In the data rows, 128 means zero.
Here is a table of points, one per row:
[163 123 156 123 130 121 126  72 199  99 181 114  60 134 124 131 148 150
 197 120 166  63 128 172 113 110 116  43 103 142 132  99 103 107 180 154
 156 109  66 129 142 213 114 118 151 108  99 112]
[127 178 146 147 101 148 120  68 116 130 131 114  98  65 211  87 130  41
 108 132  65 141 182  69 147 105 210 178  59  96  91 129 103 157 130 158
 129 155  89  95 105  60 146 117 116  58 169 106]
[ 73  91 200 119  83  71 114 105  95 133 192 101  73  86 111 122 137  95
 169 100 106 106  94 112 109 113  95  97 162 122  72  71 181 152 143  45
 121 101 183 188 128 107 145  55 151 134 157 246]
[106 140 149 118 181 145  84  96  85 109  71 116 154 104 146 120 151 109
 113 152 103  98  97 144 246  97  58  64  23 102 145 179 172 184 114  91
 168 163 213  54 190 200 131 125 115  87 159 113]
[ 77  91 149 121 128  50 121  76 174  96  89 178 114  59 198 109 174 169
 108 248 140 143 164 194 105 145 137  97 150 162 156 135  95 131  85 183
  76  97 169 137 126  73 127  33 152 190 151 171]
[ 55 106   7 164 104 111  81 132  96 120 207  86  88  63 179  81 141 145
 101 211 206  99 115 141 158  79 102 155 132 164 108 153 137 156 132  77
 165 192  74 129  89  70 175 169 101 102 146  92]
[252 141 127 123 176  98 166 173  91 116  72 106 104 168 120 150 129 107
 174 140 122 110 208 146 220 108 105 142 165 188 139 194 139 133  83 103
 147 145 112 200 135 113 141 172 159  64 122 113]
[135 154 195  70 136 128 140 169 180 113 159 133  49  94  97 160 181 130
 160 134 141 118 116 117 178 129  94 111  33 112 208 118 109 110 230 170
 139 130 136  99 150  87 121  86  82 158  84 126]
[123  75 118 127 150 133 113 165 154  30  96  96  73 152 114 101  62  70
 129 155 147 126  93 129 151 165 190 135 107 134 131 229 102 197 141  33
 135 137  81 154 103  72  76 110 133 188 153  99]
[211 163  60 187 100  89 100 186 158 106  88 138 150 171 137 100 147 123
  93 103 163 229  75 111 131 111 117 159  74 190 123  96 139 127 130  39
  86 201  93 146 125  76 150  67 161 126  74 233]
[161 196 159  69  82 146 141  86 162 150 185 168  62  99  18  95 107 124
 115 114  95 150 133 169 134 169 104 120 170 136 162 222 161 171 137  79
  65 146 150  82  99  58 127 161 168  71 125 112]
[196 212  75 146 155 141 111  51 122 184 145 191 183 147  97 174 141 160
  94 194 111 101 151 129 214  50 188 124 130  80 191 117 114  48 170  52
 120 161 137 192 122 147 127 126 191 214 110 148]
[125 135 166  96 140 166 201 147  77 150 161 129 165 170  96 105 132 133
 174 153 105 122 169  90 147 126  16 235  88 138  99 125  73 112  67  73
 124  68 120 179 124 136 127 127 126 163 154 129]
[212  89 153 215 166 112 170 148 136 197 179 106  89  81  53 113 155  55
 113 104 160 133 130 149  87 186 139 139 112 106 179 209 238 171  98 143
 121 144 117  83 105 105 113 123 151 101 100 116]
[168  98 114 164 128  96 167  84 124 140 155 195 145  82 135 149  53  65
 127 155 118 125 155 116  68 158  55  46 147 121 123  93  58 129 152 145
  86 140 107  73 138 189 125 101  72 145  94 140]
[245  83  95 129  70 111 193  91 174 156 158 144 180 125 176 147 115 138
 109 221 171 108  92  75 190 168 115 154 197 130 178 138 188 124 144 123
 127 168 123 171 121 123 182 139  50  80 131 114]
[ 53 102 108 100 164  15 141 105 177 167 146 148 109 151 126 135 136  81
 155  19 112 108  89 100 112 153 125 228 167 102 136  79 170  50 174  94
 169 129 200  62 101 170 122  98 124  89 134  11]
[154 154 141 134 138 112 115 199 102 186 115 175  76 119  99 196 127 112
  91 122 203 133 133 106 154 112 100  28 156  91 127  46 122 199 164 205
 188 110 157 163 110  96 163 145  72 144 115  97]
[120  82  81 145 125  99  92  98 118 135 107 174 129 125 220 112 123 163
 115  89 102 162  83 131  67 101  94  64  84 102 105 163 110  27  44 114
 200  91 125 206 191  36 117 147 149  79  58  65]
[185 152  71 171 145 123 218 140 139 122 113  89  64 149 183 186 158 183
 116  36 112 176 124 125 141 156 141 133 123 113 108 110 163 122  68 184
 194 105 118  59 102 154 113 127 183 197 228 253]
[ 98 113 167 178 118 109 152 147 173 199 115 152 175 192 102 130 186 231
 156 125 160 175 145 187 170 167 171 165 112  73 140 180 137 109 113 175
 139 126 163  65 107 137  88 164  64 105 101 136]
[112 112 125 156  98 179  89 123 119 142 147 128 142 158 156  22 103 113
 162 170 151 131 146 187 126  88  98 116 117 206 123 152 175 171 120 183
 176 213 231 102 146 220  65 123 141 167 175 159]
[103 131 115 104 159 147 140 154  88 118 218  54 161  97 120 189 110 169
  96  69  92 116 109  87 121  82  67 136 124 147 179 122  89 132  47  89
 140 185 100 112 160 111  79  36 131 130  51 123]
[100 175 155 103 132 156   7 115 101 180 112  44 107 151 122  49 148  83
 133 141 124 112  86  50 115 231 163 120 225 161 142 102 118  97 115 132
 170 186 121 110 191 112 173 232 164 189 112 190]
[117 119 122 139  90 125 160 163 176 144 134 102 120 125  95 157  99  89
 142 186 115  82 144 229 134 167 120 168  73 102 131  77 138  54   6 131
 110 163  78 159 163  69 199 163 163 158 149  74]
[139 120 117 101 104 206 146 126 119 181  95 124 120 156 124 163 134  79
 127 159 101  91 132 151 171  98 151 114 131 190  23 120 144  31  74 126
  86 156 110 116 166  15  63  98 106 162 105 121]
[186 155 132 103 201 145 129 150 108  72 166 117  96  23 196 112 155 101
 155 158 151 105 121 163 102 101 142 175 105  48  74  90 109 145  56 127
 159 103 118 127  98 130 118 159 141 171  99  95]
[214 117 139 105 153  71  12 111  46 123 147  82 177 201 113 133  98 195
 180 110 159 102 162 176 147 151 152 109 149  66 101 163  92 154 150 172
  28  84 156  77  44  54 144  86 151  98 110  75]
[166  96 136 117 118 151  96 114 142 144  80 148 100  59 102 234 141  99
 169 125  83 171  52 128  82  90 148 146  94 125  96 132  72 140 223 176
 154 167 125 168  79 146 158 114 128  94 124 123]
[100 101 148 111 122  39  57  70  85 104  75 145 100 100  62 125  91 164
  90 104 238  85 166 133  51 100 123 138  67 167 127 161 203 118 157  65
 121 161 161 158 163 157 106 193 143 137 143 139]
[111 188 141 124 154 148 118  40 176 159  87  62 161 116 131 188 134  85
 119 174 156 178 140 126 109 151 136 141 137 177 135 128 198 220 115  80
 157  51 175  95 157 156 127 124 130 109  55  89]
[145  89  88  98 155 137 168 136 130  83 124  81  93 138 112  90  95 115
  86 149 102 216 176 153  85  65  37 161 196 113 135  89 106 118 169 178
  86 147 161  88 120 124 121 132  89 123  96 131]
[157 107 143 163 150 134  80 141 149  23 113 139 184 224 118 174 135 136
  67 144  65 104  90 119 152 152 117  97 142 114 192  21 107 138 174 101
 166  93 127  54  67 128 119 165 175 115 152  85]
[  8 165 136 170 164  92 128 166 118 120 110 135  65  89 169  99  60 132
 109  66 135 130 144 148 184 190 139 102 188  93 135  40 108  41 115  74
  94 184 157 142  46 154  41  82 142 142 145  78]
[188 177 153 144  85 132 101 138 174 169  88 151 150 123  74 116  60 120
 133 126 142 129 137 112 135  84 149 162 189 142  93 192 207 171  67 106
 113  78 117  79  98 187 120  68 100 174 157  14]
[101 121  45 108 105 147 111 151 105 157  69  54 116  83 104  89 148  65
  61 110 121 181 145 135 172 255 194 119 146 125 139 164  85 107 111 156
 141 105 198 197 142 176 148  43 115  93 134 118]
[164 107 181  67 206 168 112  93 164 148 137 123  36 160 134 150 106 149
  45 100 138 116 197 113  81 130  88 143  69 124 137 105 151  92 236 197
 153 120  95 147 161 131 121  87 113 117 175 123]
[119 145 189 146 138 160 170 105 121 102 144 173 101  88 121   0  88  90
 124 134 139 179  96 153 123 160 125 122 180 110 132 158  80 142 146 110
 161 100  30 109 176  63 165 141 143 155 144  81]
[ 21 198 106  54 179  87 164 111 115  94 157 110 130 170 128 137 163 159
 118 103 119 206 117 180 141  72 161 107 170 132  73 180 185 109 114 138
  69  95  48 177 121 148 215 170  69 144 114 186]
[150 164  84 116 143 187   0 185 131  88 193 180 104 109 166 127  28 111
 117 145 126 105 121  94 155 101 132 181 136 161 126 134 182  60  72 144
 106  85 157 132 161 224 195 121 123  97 176 197]
[149 133 160 115 128 139  98 137 186 105 116 117 149  22  82 131 122 213
 182  98 128 166 165 114 129  75 109 136 157 150 144  56 110 194 187 180
 179 125 168 167 139  52 148 114 172 139 126  68]
[206 102 125 107 189 117 193 167 136 179 158 129 191 123 147  89 111 218
  89 193  89 107 150 119 160 172 173  97 111 157  18  85 171 129 185  76
 143 187 103 141 177 130 151 156 132 118  96 130]
[ 81  88 233 123 212 127 193 156 113 153 192 122 193 186 170 213 116 101
 120 154 170 190 117 153 132 109 206 101 120 156 156  95  59 121 116 107
 104 120 206 115 204 144 165 154 180  78 186 115]
[103 132 134 107  99  53 109 178  71 113 106 167 132 120 136 165 139  99
 143 170  95 159 177 110 151 197 110 157 105 119  78 154 255 205 206  76
 143  99  53 128 141 129 129 109 173 177 130 108]
[130  89  10 101 122 119 132 125 105  86 165 173 122 111 126  84 158 127
 163  82  89 116 134 156 205 203 230 216 165 145  85 116 138 139 163 133
 155  64 188 118 239 248  64 136 112 103  41  99]
[160  96 140 101 109 113  98  92  91 110  96 113 205 162  85  94 209  77
  96 169 156 146 131 139  60  79  56 137 164 102  68  83  44  82 134 130
 183 124 109  96  66 206 130 102 158 144 123 104]
[149 102 136 189  58 134 152  63 106 154 139 100  24 168 114  82 124 151
 109 102  95 162  56 125 170  81  97 125  57 114 100  70 110 204 162 205
  76 118 137 186 125 195 143 161 223 151  81  74]
[107 100  72  93 122 254 174 140  75 134 127 112 204 114  94 156 111 207
  73 165 173 118 121 125  71 141 159 135  86 108 143  78 180 137 195  72
  66  99 111 135 118 139  77 129 140 149 153  73]
[103 147 126 137 153 127 133 137 114  91 184 237 165 170  25 121 147 164
 123  77 120  46 123  75 109 163 172 157 123 137  83 168  98 180  43 207
 154 138 141 118  99 132 186  79 139 144 113 124]
[108 143  89 111 175 155 146  94 128 143 135 126 152 102 150 160 113 152
 124  28 139 173 161 110 100 179 115  80  62 181  84 169  97 108  91 150
 130 119 151 151  39 187 192 199  94 193 136 167]
[114  98 173 151 106 180 107 151 112 152 112  56 178 129 110  22 134  93
 103 118 124 108 150  92 152  99 141  62 111 131 111 131 169  63 112  91
 128  47  67 132  11 124 162  72 124  55 117 112]
[ 79 154 167 157  86 153 144 143 109 105 161 101 158 226 229 179 101 141
 118 120  82  88 136 143 107 142 140 153 172 101 189 230 190 167 165 185
 182 151 155 209  92 136 128 141 107 202  32 109]
[ 82 116 167 151 187  94  36  92 116 131 123 153 171  98 145 107 120 113
 135 191  84  99  79 125 139 181 105 187 109 177 120 103 109 102 162 237
  68 103   9 160  57  69  65 172 127 110 139 182]
[ 72 141 162 218 122 161 125  88 200 101  95  87 214 152 148 189 136 218
 204 106 112 113 184 102 104 172  92 109 138  71 105 158 153 124 147 115
 133 175 129 150 189 125 159 114 137 103  93 136]
[ 94 107  85  89 108 198 100 141 178 105 139 139 103 170 150 132 240 111
 149 111 192 142 151  61 126 114 142  87 131 122 128  92 109 129  55 135
   7 188  39 151 150  88  85 140 123  97 142  43]
[159 131 138 144 105  91 147 208 142 142  97  99 115 113 118 108  95  79
  73 109 108  65 192 128  77  57 146 104 127 146  98 124  61 131 207 180
  98 143 157 125 142 151  80 168 136  88  86 142]
[213 145 111 132 162  55 127  91 145 126 131  94 215 205 116  58 127  69
 192 124 114 126 103 152 108 118 163 103  70 169 173  49 123 130 115  84
 108 156 139 203 189 102 137  87  42 207 170 153]
[138 162 128  80  72  82  97 201 191 151 129 154 142 136 220  86 149 110
 147 167  63 168 157  92  92 111 105  76  81 135 155  95 101 135  90  71
 108  71 177  48  65 111 134 204 125 130 123  87]
[138  97  66 124  96 108 178 134 183 148 170  87 163  90 184 158 213 135
  90  22 124  43 127 120 138 116 111 134 152 137 106 205  71 108 163 130
 128  62 166  85 147 123 151 166 152 200 210 199]
[ 71  68 180 154 118   8 136 124 109  82 124  66  86 118  33 206 134 168
 110 254  97 147 127  26 157  84 182  82 147 133 145 190 143  94  57 173
 140 115 131  97 145 176  91 134 127 171 146 159]
[ 50 150  69 124 108 116 161  82 118 125  85 160 169 126 124 148 107 109
 113  37 158 109 163  68 201 174  73 117 147 116 181 118  95 138  96 200
  66 105 146 119 161  57 161 179 137 161 134 165]
[ 88 128 196 141  99 197 201 141 125  52 106 156 159 159 142 196 195 179
 166 164 166 103 109 105 106 206 142 159 142 204  88 132 105  94 123 119
 131 156 196 148 115 190 164 132 166  71 116 111]
These points spread out most along one direction. Take the direction at right angles to it along which they spread out most. Go by this last direction. Where along it does each point below lie, from 0 to 99? 50 is the average, and the first point above lies past it. One standard deviation of the points above along it is 16.
[202 157 152 162  48 149 145 108  12  17 143  96 115 114 119 172 116 128
 164 101 123 142 120 145  81 139 167  75 136  82 130  68 154 105 189 163
 141 146 146  82 139  99 127 140  53 109 172 117] 69
[101 154 186 154  71  94 121 164  94 150 147 149 198 135 140 144 137 164
  85  70 138 183 177 109  81  99 149 129 136  66 165 146  97 150 113 148
 137 181  64 206 233 180  77 118 164 103 159 129] 49
[110  53 217 175 101 132   0 118 124 171  93 160  24  92 165 142 151 154
 109  76 117 107 169 177 137 120 146 190 162  92 138  40  70 151  81   0
 120 123  95 110 135 142 170 183  36 155 117 192] 52
[ 73  99   0 131 159 165 169 108  82 154  97 175  83 189  97  87 137 103
 165 189 106  77 196 125  42  74 157 114 124 127 194 111 140 179 126  73
 176 105 111 133 127  94 141  78 138  81 119 181] 44
[117 110 108  86 126 179  35 195 169 166 128 119 140 135 114 112 122  72
 188 180 147 185 120 139 120 136 110 123 137  39 145 195 137 115 136 130
 162 133 205 114 162 153 152 116 170 159 141 232] 43
[173 103 143 178 170 199 123 105 139  78 167 173 128  85  84  91 139  40
 135  93 103 163 124 113 137 109 121 117 161 136 127 168 182  89 123 119
 123  86 111 163  63  85   7 184 109  84 123 139] 51
[169 179 105  84 118 126 117 123 107 204 142 122 119 183 216 176 133 178
 146 157 135 148  73 128  88 190 103 110 171 172 144 158 125 179 118 121
 149 119  59 124 121 114  22  90 126  74 196  56] 49
[183 196 147  76 115 119 200 151 125 122  64 140  68  60 184  45 124 131
  99 149 142  65  85 132  61 118 115 172 113  75 192 114 122 111 106 133
  93 130 128 122  87 153 142 126 140  93  78 163] 59
[102 152 149 110  50 119 178 112 128 130 158 129 169 201  80 129  85 180
  92 176 136 150  83 115 156 129 103 208  56 139 109  96  42 117 103 121
 200 112 181 131 123 110  73 146  52  95 144 182] 46
[126 227 145 228 143 137 115 187 103 128  90 105  95  98  78 154 179 159
 110 127  88 110 101 168  85  70 113 111 147 201 151 132  85  81 212 158
  88  66 137 105 165 139 150 113  93 119 141  84] 70
[ 89  45 112  54 108 144 165 136  68 153  92 120 136  80 146 123  83 197
 214  19  88 141 129 139 161 114 175 135 130 206 208 150  95  95 111 168
 130 185  98 112  86 141 177 141 127 144 155 153] 42
[ 70 162  30 104 135 131 165 145 200 144  98 125 129 134  24 159 109 109
 160 183  81 103  77 162  99  88  86  87 129  50  81 100 114 187 127  83
 134 159 128 179 152 136  95 148  99  96 195 113] 54
[134 147 105 186 146 152 186 129 113 153  97 142  76 127 183  87  73 118
 232 142 222 138  84  54  96  73 117 135 115  89 131 126 109 110 175 125
  80  85 133  69 123 122 137 121 158 138 112 143] 60
[115  58 183 109 171 153 153 131 139  91  79 180 165 159 177 130 171 146
  71  73  95  83  39 139 112 109 127 154 164 116 108 237 208 187 105 148
  71 160 143 146 162 142 139 126  70 142 152 164] 35
[ 61 117 134  95  84 137 163 126 181 120 112 170 195 161 112 173  67 106
 113  61 192 100 113 221 179 106 188 112 164 147 126  99 119 130  91 184
 180 110  44  67  95 107 139 130 153 100  74 214] 44
